Rows swapped in pairs by one turn or mirror: which row each one swaps with
The rows were stretched afterwards, more along some directions than others.
fela: [ 54  28 -12 -34  19 -51  25  66  45  39  35   0 -38 -39 -17 -61 -12  12
  14   0]
guber: [ 29  18  26 -33  16 -29  -4  21  11  12   4  -8  -1  38 -12 -20  13 -12
  -7 -12]
Nava: [-13 -19  38 -39  45 -38 -42  -9  40  12  36   8 -15  20 -17  30  42  53
 -35  28]
pizud: [-17   7  45   6   2 -13 -18  37  -1   9  35  39  -5   1   1 -11  12 -15
   2 -22]
dugu: [ 31  -4  30 -48  47 -45  10  28  39  22  51  25 -56  15 -17 -25  14  40
  15  14]
sigog: [ 27  12  43 -48  59 -34  -5  15  27  -5  36   1 -34  32 -45 -21 -11  19
  36 -16]
Lem: [ -2  -4  19 -11  30 -34 -42 -13  17 -15  -9   2  11  30   4  27   6  49
 -19 -17]
nidib: [  9  -7  26 -15  13 -25 -24  13  21   7  43   5  -7 -19 -21  -2   8  36
  10 -10]
dopi: [-16 -10  24 -10  -3 -32   5  27 -10  11  78  52 -31  -8  16  13  38  -9
  -3   7]
Tumuf: [-11  -8  13 -10  11 -16 -20  18 -19   9  33  23 -12  14 -44  -4  23  -8
  12   4]
sofu: [ 40 -19   3 -28 -13 -49 -41  62  24  36  48  41  -2 -34 -10 -31  26   8
 -40 -26]
marir: [ 33 -15  22 -35  15 -43 -48   6 -12   4   6  24   5   5 -25  -4 -26  34
   0 -49]
toret: [ 30  26  -6 -13  26 -20  16  29  22   9   4 -13 -11  -2  15 -41 -13 -20
   7  -1]
Funa: [  9  17  -1 -13  44 -56  16  -9  35  19  24  -8 -43  -2 -13  -8  21  21
  -2  32]
far: [ 56  11   8 -15   7 -56 -20  37  11  -5   6  11 -10   1 -14 -42 -22  -1
  15 -51]
mun: [ 27 -12  10 -42 -15 -29 -29  35  19  20  44  31 -12 -26  -5  -3  24  40
  -4 -23]
mazef: [  5   3  39 -34  51 -18   7  19  32  -5  50   7 -35  46 -15   0  26  30
  13  28]
puvon: [ 10 -19  32 -37  10 -45 -16  -3 -10   8  40  61 -57  38   5  -7  25  -9
  12 -22]
Gevar: [  4  27  15 -29  34 -38  11  42  48  27  48   6 -54  26  -5 -52  32 -20
 -22  28]
Sonu: [ 40  24   6 -30  14 -28  34  37  21  19  28  25 -51   6  20 -49 -15  15
  41 -11]
mabuz: [ 12 -24  -7  -6  25 -54 -46  23  30  19  35  15   5 -39 -46   4  14  12
 -54  -3]
Rel: [  2   6  36 -37  41 -37 -25  39  22  42  69  26 -34  -9 -35 -15   7  20
 -20   4]
Sukur: [ 18 -16  20 -13  -3 -52  -6  17  23  17   8  13 -29   5  20 -30  18  -8
  -9 -29]
tepok: [ -6   5  13 -26  -7 -27 -10  32  -1  24  69  42 -12 -21   3  12  -1  45
   2 -28]
Gub: [ 18  27   5 -21  11 -22  -3  32  29  13   5 -35  12 -21 -13 -25 -10  -2
 -23 -22]
tuvip: [  8  18 -10 -24  31 -52  11 -14  29  27  21 -17 -37  12   4  -1  31  33
 -39  30]
risu: [ 40 -16 -17 -42  11 -61 -16  32  34  40  50   8 -17 -39   1 -15  16  59
 -31   3]
rof: [ 18   1  26  10  13 -32 -43  13 -16 -22  -8  -5  30 -10 -55  -4 -35   3
   2 -58]
Nug: [ 10  -1  -6 -18  23 -41  -8  28  24  29  73  26  -7 -26 -26  14  22  40
 -14  18]
Kifu: [ 54  28  -8 -34  35 -38   9  54  48  41  21  -4  -9 -12 -12 -54   3  14
 -14  -2]
dus: [ 15  -8  26  37   9 -35 -14  37   9   9  40  27  10  -4 -12 -20  13 -21
  -2 -18]
kif: [-32  24  26 -25  11 -21   5  13 -10  20  70  28 -15 -18  -5  15 -14  13
  -8 -20]
Fefeg: [  6  17  10  -6   9 -20  -4  31   4   0   2 -36  13  -7 -12  -4   3   9
  -4  -4]
pul: [ 11  36   4 -12  14 -31  11  33   0  42  24  32 -42 -12 -11 -29  -7 -11
   6 -13]
zifep: [  5  26  17 -15  30  -5  23   3 -10  10  19  17 -31  16  -3 -18 -29 -10
  38  -8]
duvan: [ 11  -6   6 -26  -1 -47 -16  -8  13   2  18 -11   3  -4  15  18  27  63
 -33  22]
Ker: [ 22 -13  41  19  33 -33  -9  12  18  -9  23  10 -13  34 -19 -30   7 -49
  -2 -17]
bebab: [  1  -4   7 -21  61 -39  -4 -29  16   6  16 -22 -17  14 -32  20  -5  51
 -14  24]
fusuk: [  3  -6  33 -16  33 -24 -10 -13  20 -16  -1  15  -8  62  31  13  32   4
 -20   4]
bor: [ 35  -6   8   1  49 -46   0  45  38  29  19  13 -22 -10 -58 -53   4 -50
 -16   0]
vuni: [-10  12  20  -8  25 -33 -23  28  17   7  35 -15   8 -16 -30  15   8   7
  -4  -8]
sifen: [  2 -17  13 -21 -21 -49 -32   1  -8  24  -4  12  -9 -23   8   6   0  32
 -31 -44]
tuf: [ 20 -13 -12   4 -12 -37 -21  59  13  35  44  34   1 -52  -9 -27   7 -16
 -29 -28]
ris: [ 55 -13  11 -26  33 -50  -3  45  28  32  34  42 -35   9 -24 -53  22  -8
  -8   3]
zedob: [ 28  -1  34  -8  11 -31  -3  34  27  17  36  33  -4  14  16 -44  20 -32
 -19 -18]
tosez: [-23  19   0 -12  36 -45  -4   7   3  48  53  10  -9 -29 -33   8 -11  22
 -37  -5]
Nema: [ 31  -3  23 -38   8 -21   5  27  -4  13  49  47 -31   6 -17 -33  36 -28
  21  -1]
toko: [ 25   2  -1 -44 -19 -34  -9  25  11  26  27   7 -33 -29 -13 -19   9  44
   4 -20]
Nokez: [ 24 -17  29 -60  17 -44 -17   6  25  11  16  15 -34  16 -18 -16  38   9
  -1  -3]
Kilot: [ 33  11  -7 -12  50 -51  11  39  32  36  31  28 -40  -6 -27 -46  -8  -7
 -14   1]

bebab is swapped with Gub
marir is swapped with zedob
bor is swapped with mabuz
ris is swapped with sofu
tuf is swapped with Kilot
Tumuf is swapped with Gevar

Rows swapped in pairs by one turn or mirror: which row each one swaps with
The rows were stretched afterwards, more along some directions than others.
non: [-22  19 -23 -49  17  -7   4  -8  41   0  10 -15  31 -23 -10  -1  -4   9
   8  35 -26  16  11 -12  11  34   7  22   9   4 -48]
Fuma: [-32  13  25 -25   6  17  10   8  32  27 -13 -30  10 -19 -19   5   3  24
  -7  20  -9  35   9  24  54   8  20 -20  -8 -35   1]
bolek: [-30  -1  32  13 -25  18  -9   0  21   7  10 -21  26   7   7   1   3 -10
 -16  -4  -7  34  -1 -17 -24  23   5 -14   2 -25 -13]
Lelit: [  5  30  -6  41 -16 -15  22  33  -2  38 -18   9  -1  17 -22 -23  10  -4
 -30   1   0  21  17  12 -17 -29  -8 -17  39 -50   6]
tubo: [ 28 -31 -12  -3   3 -28  19  12   1  55  -5 -14 -34   3 -14   6   9 -20
 -17 -14  49 -10   4  22   4  15  -2  27  -8 -38  13]
Sav: [  6  29  -7  50 -23  -6  15  13   4  30 -13  17 -10  12 -17 -10   3  -7
 -22  -8  -6  18   8   7 -18 -43  -8 -18  44 -45   1]
Par: [-13  10  33  10 -13   1 -17 -12  14  -6 -12  24  17 -29  -9   3  27  15
  -6  16  35 -21   7  14   4  16 -13 -20  23  -8   3]
rapo: [ 41 -30   5 -12  26 -10  -2   5 -11 -28 -27  -8  -9 -25 -12 -12 -10   1
  30 -24 -24  -1 -18 -23  -3  12 -37   0  24 -17  22]
fim: [ 30 -38  -7  16  -7  -8  28  15   0  34 -11  -5 -26  21 -15   0   9 -22
 -21 -29  58  -2  -9  28  22   1   9  19 -14 -30  22]
sal: [-16  -7  -8   2  -1 -17 -43  21 -21  -5 -26   2 -21  41   8 -54  52 -20
 -48  -5   0 -10  -7 -27 -22  -5   1   3 -43   2   9]
Baf: [ 12 -10   8  12 -21  44 -13 -11  26  16 -42 -10 -41  22  27   2  11 -17
 -25 -20 -21  14  -2 -22 -17 -43  29  -9 -48  -8   4]
nos: [  2  32  -4  45 -15 -21  20  20  -4  26 -20   2  -2  18 -28 -19  12  -2
 -26  -4 -17  18  22  12 -24 -27   1 -22  32 -42  12]
Leku: [  3 -13  31  10 -17  -1  -1 -11  18   5 -15  12  26 -20   6   5  14  -1
 -17  21  38 -29  13  24  19  22 -19 -19  19 -18  10]
zufu: [ 22 -20   0  -7   2   2  10 -20 -32  -1 -24 -23  -5 -15  16  -8  17 -52
 -12  12  35 -28  -4  10  -8  35   0  29 -52   7  -9]
noter: [  5  32 -25   9   2   7 -25  44  13  12  17  21  29  28   5  -9  -6 -12
 -20  -9  21   9 -31 -10  12   0 -34  33   2  23 -27]
toti: [-32   3 -15  17   0  17  19  21  37  13  11 -48  25 -23 -17   1  23  -8
   4   1  -6  46  15  16  47  16  35  22 -32 -23  -8]
Lepun: [-14  11 -16 -51  18  -8  11  -4  46   2   7 -15  23 -29  -6  -7 -11  11
  11  38 -15   6  15 -12  24  43  17  12   9  -1 -33]
Goko: [-13  33 -20 -20  12 -67  -5  12 -32  38 -14 -51  13   7 -24 -14  -8 -20
  -1  13   3  -2   3 -15 -14  26 -19  -9   7  -7  -3]
rom: [ -7  26  -9  21 -30  27   5  -4  32   0  -1  52  16   0  11  20  -3  31
  -9   8  18 -41  14  -4 -26   2   4  11  33 -18 -10]
Zedub: [-14  13 -24 -43  18  -4  14  -9  36   3   3 -24  30 -21  -7  -7  -8   7
   9  44 -23   2  15  -2  27  35  12  16   9 -16 -32]
sop: [  6  16  31 -21  11 -23   3  -6  18   3  42  14  11  23  33 -28  -4   9
 -34  22  -5   6  22 -12 -13  49   9   5  -3  -6   4]
soriz: [-31  13 -20  26   7  15  16   7  32   1  11 -39  17 -37 -27  -4  16  11
  14  -5  -7  38  27   9  52  33  48  26 -29 -34   1]
zoli: [-14   4  29   9 -17   3 -15 -10  14  -1 -12  25  18 -25  -2   2  23   9
 -17  16  34 -17   5  15  10  26 -10 -23  21 -19   3]
rop: [-12 -12   1  -2  -7 -14 -54  13 -22   4 -20   5 -21  37  14 -42  37 -28
 -37 -16 -12  19 -20 -31 -23 -28  -9 -15 -32   7   5]
Patem: [ 39 -22   7  -2  24  -9  -7  15   0 -34 -26  -5  -6 -17 -14  -8   3   9
  28 -28 -22   6 -19 -19  -4   3 -25  -5  32 -13  32]
dut: [ -7 -16  43 -20 -28  18   3 -12 -24  -7  15 -12  19  27  58 -18  11 -16
  -1  29 -16   3 -11 -40 -48  20  15 -20 -15   3 -18]
Duv: [  9  -2   4  19 -15  40  -6   5  16   9 -46 -22 -35  30  36   2  -2 -20
 -29 -22 -26  32  -6 -18 -14 -44  29 -15 -54   5   8]
nok: [-24   4  12  -6  -6  21  11   0  -6  -4  21   6 -11  -9  24 -20  50  22
  -1  -4  -6 -21 -12 -19  -8 -34  31  -9 -16 -41  34]
rumom: [-20  -2  -8   1  -5  -6 -50  18  -9  19 -24   6 -28  36  -5 -47  44 -24
 -38 -11 -10   7 -14 -28 -32 -32 -15 -17 -36  -3 -10]
sive: [-35  14  13 -13   0  19  12  10  43  21 -12 -27  10 -14 -21   3  10  23
 -13  16   1  35   7  26  64   7  32 -22 -11 -37   1]
ridu: [  7  -1 -15  26 -12  32  -4  20   0 -19  -4 -22  21  -1  29  11  17   9
  34  -6 -10  -1 -16 -24   9  -8  17  29 -31  37  -2]
pemep: [ 18 -21 -12  -2 -11  15   3 -12 -31   9 -22 -11  -9 -20  20   4  19 -45
 -10   8  39 -34 -10   7  -6  27  -6  34 -54   4  -5]
vof: [-40   8  23  19 -24  13 -22  -2  13   2  13  -5  19   5  14  -4  18  -8
 -10  -6  -1  18   5 -28 -33  22   6 -19 -13  -7 -12]
lif: [ 23 -41  -7   6  -1  -7  32  15   3  48  -8   0 -41  17  -6   1  10 -29
 -20 -20  45   0 -11  18  18   0  -8  10  17 -49   4]
Dilaf: [  5  -3   4  17 -16  46 -15  -4  27  19 -36 -19 -34  34  27   1   6 -14
 -26 -15 -32  27 -10 -27 -16 -49  21 -22 -46  -3   1]
zum: [-11  26   0  21 -35  39   3  14  43  -1  -4  62  18   3  10   8   0  34
 -23   7  15 -32  14  -7 -25   2  13  12  18  -8  -9]
Pas: [  6  28 -11  14   8   9 -25  39  11   9  10  23  25  27  11  -2   3 -17
 -18  -6  18   8 -30  -3  16  -4 -46  34  -2  16 -26]
golag: [ 50 -29  12  -1  28  -4  -4   6  -4 -32 -26 -12  -2 -18 -17 -11   3  -1
  19 -23 -20  -4 -22 -16  -2   8 -37   1  21 -11  26]
tila: [  5   4  -4  20  40 -11 -23  26 -14   3 -31 -20  -8   3   0  -6  -8 -12
 -25  14 -45  27  26 -10   2  -9 -34  -1 -19 -16  -6]
buna: [-15  -1   5   7 -15  19  20   4   7 -13  17  10  -5  -8  16 -25  49  20
  -2  -1   9 -25 -11 -10  -9 -37  38   1  -6 -43  32]
taga: [ 18 -28  -2  -3 -17  12   4 -12 -29   3 -29 -16 -10  -7  28  -4  19 -61
 -21  11  38 -30 -16   6  -5  19  -2  24 -53  11  -7]
labi: [  3   3   3  23 -17  47 -19   8  15  29 -44 -13 -31  34  35   9   0 -20
 -30 -23 -34  24 -11 -23 -12 -60  11 -10 -44   0   3]
tane: [-13   2  36  13 -18   6 -12 -11  22  -3  -8  12  24 -29   6   7  27  12
  -9  25  30 -24  11  16  17  18  -3 -25  10 -19  11]
gef: [  2  40 -18  14   0   9 -26  45  13   5  11  27  27  26   4 -14   3  -8
 -26 -13   8  10 -34 -14  13   5 -32  34   1  15 -27]
zizer: [ 11 -22  -1 -15  -4  12   6 -14 -39   7 -29 -29 -15 -21  26   1  19 -52
 -11  12  33 -26 -12   4   3  33   0  32 -63  -4 -12]
rane: [ -3  36 -19 -25  17 -72  -3  17 -30  32 -15 -45   3   6 -24 -17 -16  -5
   1   8  16   3  14 -19 -17  42 -13  -7   7 -10   4]
denov: [-38  17 -19  20  -1  10  14  12  34  -7  15 -39  23 -38 -25   2  23  10
  12 -10  -3  48  21  16  45  20  49  20 -34 -15  -5]
nebif: [-27   7   2 -14 -11  12   8 -11   4  -2 -29  -6  14 -28  37  -8  23 -19
  13  22  20 -44 -17  17   6  46   8  -1 -41 -14 -26]
ranug: [ 22 -28  -4   1 -11  17  14  -8 -30   9 -31 -14  -7 -10  34  -3  11 -60
 -20   7  39 -28 -13   9  -4  16  -6  22 -51   6  -5]
Ferem: [ -5 -17  38 -15 -19  24  11 -20 -20 -11  26 -15  14   9  59 -14  13  -6
  18  22 -29  10 -10 -38 -37  20  20 -19 -12   3 -19]
pilod: [  8 -10   6  22 -22  44  -7   1  18  13 -47 -14 -40  36  32   0   4 -24
 -32 -20 -28  22  -6 -19  -6 -48  24 -18 -52   1   9]
bil: [ 21 -29  -9 -10 -13  24  -3 -11 -21  11 -37 -14 -11 -15  19  -2  19 -53
 -15   4  31 -33 -13   3   1  14  -4  37 -61   3 -10]
Dad: [-12  22 -11  13 -26  39   6 -13  37 -12  -3  54  14  -6   8  26  -2  35
  -6  12  18 -41  13  -4 -29  -6   2  26  13   6 -21]
Gil: [ 18  18  27 -16  14 -25   6   1  23  12  37   7  14  31  32 -29  -5   9
 -37  13 -12   7  15 -16  -6  50  11   9   3 -17   6]
Lep: [ 19  17  21 -16  11 -20   1   6  16  13  39  11  12  33  33 -24 -15  11
 -36  10 -10  16  19 -13 -17  42   7   8   2 -10   6]
gefi: [ -9  22  -8  18 -27  28  11  -1  46   5   3  50  25   9   6  17   1  33
 -19   6  18 -43  21  -5 -25   7   9  23  15  -4 -14]
dopuv: [ 14  -3 -22  26  -7  20   7  18   3 -18 -13 -14   6 -10  16  15  15  10
  40 -11  -5   5   4 -16  24 -11  22  25 -21  26   3]
tevo: [-21  17 -17 -46  21  -2   9 -11  37  -9   7 -10  26 -26  -6  -2  -1  10
   9  39 -19   9   8  -9  16  29  10  18   0   9 -42]
kasa: [-10   3 -16 -48  17   7  16 -23  40  -3   2 -13  23 -25  -3   8 -15  11
  11  43 -18  -2  12  -4  14  27   1  26   6   2 -42]
Fet: [-18  -8  13  -4  -6  16  21   6  -4  -6  17  11   1  -4  22 -31  51  14
  -2   4   4 -30  -9 -10  -1 -22  29  -9  -4 -48  38]
rov: [-45  22  13 -22  -7  16   5   7  32   9  -6 -29   4 -19 -14   7  11  21
  -4  13  -2  48   5  25  46  -2  32 -26 -13 -29  -9]
Lezup: [ 11 -10  13  32 -18  49  -9  -4  22  13 -48 -14 -38  29  32   0  15 -21
 -30 -16 -25  15  -6 -21  -9 -51  19 -17 -45 -11   4]
romes: [  5  -9  19  14 -15  26  23  -1  63  21 -30 -18   7 -19  53   7  16 -11
  -9  26 -35  14  -5  31  17 -12  26  -8   4 -47  -9]
nem: [ 14  16  33 -21  20 -26   1  -2  12   6  36   5  10  30  36 -19  -5   6
 -30  19  -7  14  20  -6 -13  46   1  11  -7 -14   5]
fofak: [-44  11 -23  22   0  13  13  10  29  -1  11 -36  24 -35 -21  -4  36   2
  14  -5   2  27  23  10  52  13  39  22 -32 -21  -4]
Zukom: [ -4  31 -20 -22  14 -60  -6   9 -33  21 -17 -51  12   6 -24 -23 -18 -15
  -8  15   2  -3   8 -14  -7  43 -10   7 -15  -6   3]
siko: [  4  30 -15  15  -1  18 -22  48  23   9   8  24  24  26  -1  -2 -10  -9
 -23 -11  13  16 -33  -5  18  -5 -38  33   4  22 -25]
rap: [ -3  19   2  18 -23  32  10   0  40  -1  -5  55  18   5  12  23  -8  34
 -18   6  13 -36  15  -5 -27   2   2  16  16  -1  -9]
Boke: [-34  -1  26  18 -28  21 -14   0  23  14  13 -13  35   8  13  -3   3 -13
 -19  -3  -3  23  -6 -21 -17  14  -1 -20  -4 -15 -15]
Gupep: [-36  14  24 -20   0  21   7   4  32  11  -7 -29   8 -29 -16   9   7  20
   4  19  -8  42   6  22  54  11  24 -32 -11 -38  -6]
ped: [-27  13   3  -3  15 -21  25 -10 -21  25  32 -12 -20  -9   8  17   5 -11
  -3  25  60 -19  15   4 -17  19   7  -8  -9 -38 -22]
Tukeg: [-43  12  17  25 -28  29 -24   2  16  13  15  -7  27   1   8  -5   9 -10
 -14  -1  -3  23 -12 -28 -18  16   4  -9   0 -25 -21]

rapo is swapped with buna
sal is swapped with lif
Dad is swapped with kasa
vof is swapped with toti
Sav is swapped with Zukom
rane is swapped with Lelit
fofak is swapped with bolek

